Each path below is one point turned by a fixed rotation once a step. After each direction that follows a path, write how fast that rotation turns it, in degrees per step (0 if it stays still).
Each turn is a multiple of 5 degrees from 10 to 175, or 0.
Each row of a path follows its step; steps can be skipped.

step 0: |  32 |  28 | -24 | -33 |  23 | -17 | -12 |   0 |  -5 |   9 |  31 | -14 |  36 |  35 |  -3 |  -1 |  33 |   4 | -20 |  33 | -22 |   6 |   8 |   4 |  22 |  12 |  -4 |  10 | -27 |  13 |  -7 |  -7 |  -3 |  -1 |
step 1: |  -8 | -30 |  30 |  36 | -16 |  31 |  15 |  26 |   6 |  -5 | -32 |  11 |   8 |  -3 |   2 |  -7 |   6 |  -4 |  25 | -30 | -16 | -10 |  -9 |  -3 |  20 |  20 | -15 |  17 |   8 | -16 |  31 | -18 |  38 |   5 |
step 2: |  16 | -16 | -25 |  -5 |  -8 | -50 |   5 |  -3 |  11 | -20 | -12 |  -5 | -51 |   9 | -17 |   6 | -17 | -13 | -19 |  16 |   1 |  -5 |  10 |  -4 |  -9 |  -6 |  -6 | -23 |  -9 |  12 |  -1 |  43 | -39 |  -1 |
step 4: | -12 |   1 |   6 | -41 |  29 |   4 |   4 |   9 |   2 | -14 |  24 |  10 |  29 |  -5 | -34 | -28 | -21 |  13 |   9 |  -8 | -26 |  18 | -20 |   2 |  12 |  -4 |  29 | -16 | -14 |  13 |  29 |  -4 | -41 |  -7 |
step 6: |   4 |  -9 | -35 |  18 |  29 | -14 | -36 |  18 |  20 | -19 |   8 | -18 | -24 | -14 |  -7 |  22 |  -9 |  10 |  33 | -30 | -26 | -16 |  -9 |   6 | -12 |  -3 |  -8 | -11 |   7 |  36 |   6 |  24 |  28 |  -5 |
step 7: |  -2 |   0 |  25 |  -3 | -37 |  -7 |  10 | -30 | -30 | -12 |   9 |   3 |   0 | -10 |  21 | -20 |  38 | -10 | -39 | -13 |  48 | -14 |   3 |  19 |   9 |   5 |  -3 |  -4 | -33 |  17 |  -5 |   2 | -15 |   7 |
step 8: | -29 |  14 | -11 | -38 |  23 |  26 | -15 |  45 |  12 |  -5 |  10 |  26 |  12 |   6 |  -5 |  12 | -33 | -13 |   9 |  23 |  -7 |  -2 |   2 |  -4 |   8 |  -9 | -29 |  13 |  16 | -37 |   5 |   6 |  -5 |  30 |
step 9: |  13 | -22 |   2 |  10 |   3 | -17 |  45 | -43 |  11 |  36 |  -6 |  -4 |  10 |  15 |  13 |   1 |   1 | -10 |  13 |  -3 |  -9 |  36 |   2 | -25 |  27 |  30 |  21 |  -2 |   9 |  18 |   4 |  13 |  -4 | -34 |
step 10: |  27 |  21 |  21 |  11 | -18 |   9 | -33 |  22 |  -5 | -24 | -24 | -18 | -23 |  26 |  -8 |  31 |  10 |  27 |   3 |  16 | -29 |  -9 |  -8 |  28 | -34 | -31 |   7 |  12 |  -3 |   2 |  20 | -17 |  -3 |  -1 |
|   1 |   4 |   5 |  -2 |  -9 |   3 |   3 |  -2 |   0 |  -3 |  -9 |  -1 |   0 |   4 | -12 |   7 | -11 |   4 |   3 |   9 |   9 |  12 |  -1 |  -6 |  -7 |  -4 |  17 |   4 |  15 |   2 |   6 |  -1 |  -9 |  -8 | : 55
|   3 |  -8 |  -1 |  -2 | -10 |  -5 |  -1 |  -1 |  -1 | -10 |   6 |   0 | -10 |  -9 | -15 |   3 |   0 |  -2 |   2 |  -8 |  23 |  -4 |   3 |   3 |  -2 |  -9 | -10 |   0 |   0 |  -1 |  -5 |   7 |   6 |   5 | : 80
|   2 |   2 | -10 |  18 |   3 |  11 |   0 | -10 |  -7 | -14 |  -7 |  -5 |  -4 |  -3 |   1 |   7 |   1 |  -8 |  -5 |   1 |  -2 |  -9 |  -7 |   0 |  -4 |   5 |   0 |  -4 |   6 |   6 |  -1 |   2 | -12 |  10 | : 85
| -14 |   0 |  -3 | -11 |   6 |  -4 |  -3 | -11 |   6 |  -6 | -10 |   7 |   0 |   3 |  -7 | -10 |   5 |  -8 |   7 |  -6 |  -6 |   7 |  -2 |   7 | -12 |   5 |  -5 |  -6 |  11 |   6 |   5 |   1 |   7 |   5 | : 155
| -10 |   2 |   5 |   2 |  -5 |   9 |  -2 |   3 |  12 |  -3 |  -2 |   7 |   4 |  -2 |  -2 |  17 |  -1 |  13 |   2 |  -5 |  -3 |  -1 | -12 |   1 | -11 |   7 | -12 |   1 |  -7 |  -8 |  -6 |  -1 |  -3 |  -7 | : 160

step 0: |  -3 |  20 |  58 |  15 |  -6 |  27 |   5 |  30 |  -7 | -24 |   4 |  -7 |  14 | -25 | -23 |  18 |  12 | -12 |   2 |   6 |   4 | -19 | -15 | -14 |  13 |  28 |  -7 |  26 | -45 |  25 | -18 | -19 | -25 |   0 |
step 2: |   5 |  22 | -11 |  -4 | -18 |  24 | -25 | -52 | -20 |  24 | -19 |  27 |   8 |   5 | -17 | -27 |   4 |   2 | -39 |   4 |  -4 |  37 |  15 | -16 |   2 | -21 | -21 | -10 |   9 | -23 |  19 | -21 | -12 | -31 |
step 3: |  16 |   1 |   7 |  11 |  25 |   4 |  20 |  17 |   3 | -31 |  17 |  38 | -33 |  12 |   1 | -15 |   8 |  38 |  -3 |  -2 | -44 |  -6 |  26 | -19 |  23 |  11 |  -2 | -19 |  16 |  44 |  25 |  20 |  12 | -11 |
step 4: |   9 |   7 | -15 |  26 |  33 |   2 |  -8 |  23 | -21 |  51 |  14 | -16 |  15 |  -6 |  47 |  36 |   9 | -18 |  27 |   3 | -27 | -11 | -19 | -22 |  11 |  -5 |  40 |  -4 |   6 | -10 |  -2 |  16 |   1 |   7 |
step 5: |  18 |  14 | -20 | -19 | -25 |  49 | -35 |  -7 |  29 | -22 |  -7 |   2 |  11 |  12 |  20 |  36 |   4 | -18 |   4 |   7 |  42 | -11 | -28 |  14 |   7 |  25 | -30 | -16 | -22 |   1 |  -7 |  17 |   3 |   6 |
step 6: | -28 |  14 |  42 | -12 | -29 |  -4 |   0 |  25 | -19 | -10 | -20 | -24 | -39 |  21 |  20 |   4 |  -5 |  25 |  10 |  -4 |  15 |   1 |  41 |   8 |  -8 |  -6 | -17 |  36 | -37 | -11 |   1 |  -8 |  -2 | -22 |
step 7: | -10 | -41 | -16 |  26 |  -5 | -17 |  17 |   2 | -34 |  -2 |  -3 |   3 |   1 | -27 |   1 | -17 |  18 | -17 | -25 |   4 | -17 |  61 |  20 |   5 | -17 |  27 |  -9 |  -4 |  -1 | -22 |  -9 |  26 | -34 |   7 |
step 9: |   4 |  38 | -35 | -13 |   4 | -32 |   7 |   8 | -18 |   9 |  68 |  10 |  -7 |  -7 |  24 | -17 |  -2 |  32 |  33 | -10 |   9 | -29 |  -2 | -14 |  17 |   2 | -23 | -14 |   2 |   1 |   2 |  -1 |  22 |  -9 |
step 10: | -14 |   7 |   3 |  22 |   8 | -15 |  -4 |  36 |  10 |  -6 |  -2 | -16 |  35 |  31 |   9 |  37 |  27 | -49 |   5 |  33 |   5 |  21 |  -7 | -27 |   4 |   8 | -21 |  -6 |   6 |   4 |  14 | -26 |  35 |  -3 |
|  16 |  -5 |   1 |  -3 |  -9 |  -1 | -12 |  -3 | -12 |  -2 |   2 |   1 |   2 |  10 |  -2 |  -9 |  -5 |  12 |  -1 |  -5 |  12 |  -3 |  -6 |   3 |   1 |  -3 |   0 |  -5 |  -4 |   1 |  -2 |  -1 |  10 | -16 | : 110
|  -4 |   7 |   2 |  -7 |   4 |  10 | -10 |   5 |   3 |   2 | -17 |   9 |  -1 |   3 | -13 | -10 |   2 |   0 |   3 |  -9 |  -3 |  -8 |  -5 |  -6 |  -8 |  14 |  -9 |  -2 |  -2 |   7 |   2 |   0 |   0 |   5 | : 130
|   3 |  13 |  -6 |   4 | -11 | -16 |   0 |   3 |  -1 |  19 |  -4 |   7 |  -8 |  -1 |  10 | -10 |  -2 |  -6 |   1 | -10 |  -4 |  -5 |  -1 |   3 |   0 |   1 |   5 |   5 |  -2 |  -8 |  -5 |   0 |  -4 |   0 | : 145
|   3 |   8 |   6 |   4 |   2 |  -1 | -14 |   2 |   2 |  -4 |  14 |   4 |  -1 |  -4 |   0 |   6 |   3 |  -5 |   6 |  -5 |  -2 |  -2 |  -1 |  -9 |   1 |  -4 |   5 |  -6 |  -7 |  -3 |  -7 |   4 |  21 |  16 | : 70
|   0 |  -4 |  -2 |  -4 |  -5 |   2 |   0 |   1 |   2 |  -4 |   8 |  -2 |   9 |   1 |  12 |   8 | -12 |  -6 |  -3 |  -4 |  -2 | -11 |  -5 | -11 |  -2 |  17 |   0 |  16 |   6 |   0 |   3 |  -7 |   5 |  -5 | : 70
| -3 | 14 | -5 | -9 |  8 | -1 |  2 |  8 | -2 |  3 |  2 |  9 |  3 | -5 |  4 |  5 | -9 |  3 |  5 |  7 |  3 | 11 | -9 |  3 | -4 |  3 | 12 | -6 |  7 | 18 | -8 |  0 |  2 | -8 | : 70

step 0: | -13 | -19 | -18 |  -1 | -12 |   2 |  10 |  16 |  11 |  -2 |   0 |   5 |  -4 |  28 | -40 |  25 |   8 | -28 |  59 | -25 |  -3 |  -2 | -28 | -28 |  14 | -27 | -15 | -10 |   3 | -13 | -20 |  -9 | -31 |  17 |
step 1: |   1 |  -9 |  -9 | -14 |  15 |  -7 |  55 |  21 |  -4 |  20 | -30 | -26 |  21 |  -8 | -17 |   6 |   0 |   5 |  18 |   8 |   5 | -32 | -40 | -25 |  22 |   7 |  -9 | -22 | -22 |  -4 |   1 |  32 |  -1 | -27 |
step 2: |   3 |   3 | -51 | -17 |  34 |  13 |  32 |  10 |  -4 |  26 |  -4 |   8 |  19 | -14 | -22 |   3 |   1 | -19 |  -2 | -12 |  17 | -24 | -27 |  -9 | -22 |   7 |  -9 |  -5 |  21 |   7 | -33 | -30 |  28 |  30 |
step 3: |  22 | -16 | -11 |  -6 |   1 |  -8 |  33 |  14 |  14 |  12 |  40 |   1 |   3 | -20 |  32 |   0 | -13 |  25 | -12 |   6 |   7 |   2 | -49 |  -4 | -37 |   5 |  -9 |  20 | -33 | -21 | -36 |  11 |   9 |   0 |
step 5: | -21 | -27 |  -2 | -17 |  -3 | -15 |   9 |  -8 |  17 | -36 |  33 | -20 | -15 |  19 | -15 |  24 | -31 |   3 |  17 |   3 | -22 | -13 |   9 |  -3 | -10 | -31 | -36 |  39 | -35 | -23 |   1 | -11 |  12 |  19 |
step 6: | -27 |  12 |  -5 |  19 |  -3 | -22 |  20 | -14 |  20 |  -7 | -27 | -24 | -43 |  -9 | -21 |  12 | -19 | -17 |   2 |   1 |  -7 |   2 | -33 |  -9 |  14 | -19 | -23 | -43 | -31 | -14 |  21 |   1 | -15 |  27 |
step 7: | -11 |  -5 |  -9 |   9 |  27 |  -5 |  35 |   2 | -24 |  -8 | -15 | -33 |  -7 |  -5 | -22 |  17 |  24 |  -6 |  15 | -14 |  -1 | -25 |  13 | -35 |  21 |  -9 |  29 |   0 | -23 | -30 |  -3 |  -2 |  48 |  36 |
step 8: |   3 |  10 | -27 |  19 |  15 |  -4 |  14 |   6 |   1 |  -8 |  10 | -37 |  -3 |  25 |  29 |   4 |  16 | -21 | -26 |   8 |  15 | -32 | -45 | -29 | -25 |   5 |  17 | -26 |  16 | -34 | -21 |  -2 | -12 |  20 |
step 10: |   3 |  23 | -14 | -34 |   6 | -44 |  10 |  -5 |  -9 | -15 |  13 | -17 |  42 |  29 |  -3 |  -7 | -16 |  -6 |   7 |  20 |  -2 |  -4 | -30 | -15 | -37 | -12 | -18 |  22 |  11 | -23 |  20 | -20 |   4 | -33 |
|   5 |   2 |  -1 |  -4 |  -8 |  -6 |  -9 |   5 |  10 |   6 |   2 |  17 |  -2 |   3 |   2 |   6 |  -3 |  -7 |   1 |  15 |  -2 |  -7 |   3 |  -3 | -10 |  14 |  11 |   1 |  -2 | -11 |   3 |   2 |   8 |   3 | : 65
|  -2 |  -2 |  -3 |   2 |  -3 |   1 |  10 |  -9 |  -2 |  10 | -13 |   5 |  -5 |  -1 |  -4 |   1 |   8 |   6 |  -9 |   0 |  14 |  -6 |   4 |   7 |  -7 |  -9 |   0 | -13 |  -1 |  -3 |  -6 |   5 |  17 |   1 | : 70
|  -4 |  -1 |   5 |   8 | -18 |   8 |   6 |  -1 |  -3 |  -4 |  -9 |  -4 | -13 |   0 |  -2 |   6 |  -7 |  -4 |  10 |  -7 |  -1 |  -6 |   5 | -13 |  -8 |   1 |   0 |   3 |   4 |   7 |  12 |   7 |   0 |   6 | : 55
|   3 |   6 |  -1 |   0 |  15 |  -4 |   2 | -11 |  -2 |  -2 |  -1 |  10 | -11 | -15 |   0 |  -4 |  -8 |  -2 |   3 |  -4 |   1 |  -7 |  -3 |  -8 |  -4 |  -5 |  15 |   2 |  -9 |   9 |   1 |  -9 |  -2 |  -8 | : 80
|  14 |   1 |   4 |   4 |  -4 |  -4 |   4 |   0 | -11 |  15 |  10 |  -4 |   4 |  -5 |   8 |  10 | -10 |  10 |  -1 |   0 |  -3 |   0 |  -1 |   5 | -12 |  -2 |  -4 |  -1 |  11 |   1 |   6 | -13 |   3 |  -2 | : 55
|   3 |  12 |  11 |   2 | -13 |   5 |   4 |   8 |  -5 |   3 |   3 |   9 | -11 |  -6 |   0 |   5 |   0 |   5 |  -1 |   7 |   3 |  10 | -14 |   0 |  10 |  -6 |   1 |  -4 |  -9 |  -3 |  -8 |   3 | -10 |   0 | : 130
|   3 |   1 |   8 |  -2 |   7 |  -3 |   0 |   0 |  11 |   0 |  -8 | -11 |  -6 |   4 |  16 |  -7 |  -7 |   4 |  -7 |  12 |   6 |  -9 |  -7 |  -4 |  -3 |   3 |  -9 |  -7 |   1 |   0 |   6 |   9 |  -8 | -10 | : 155
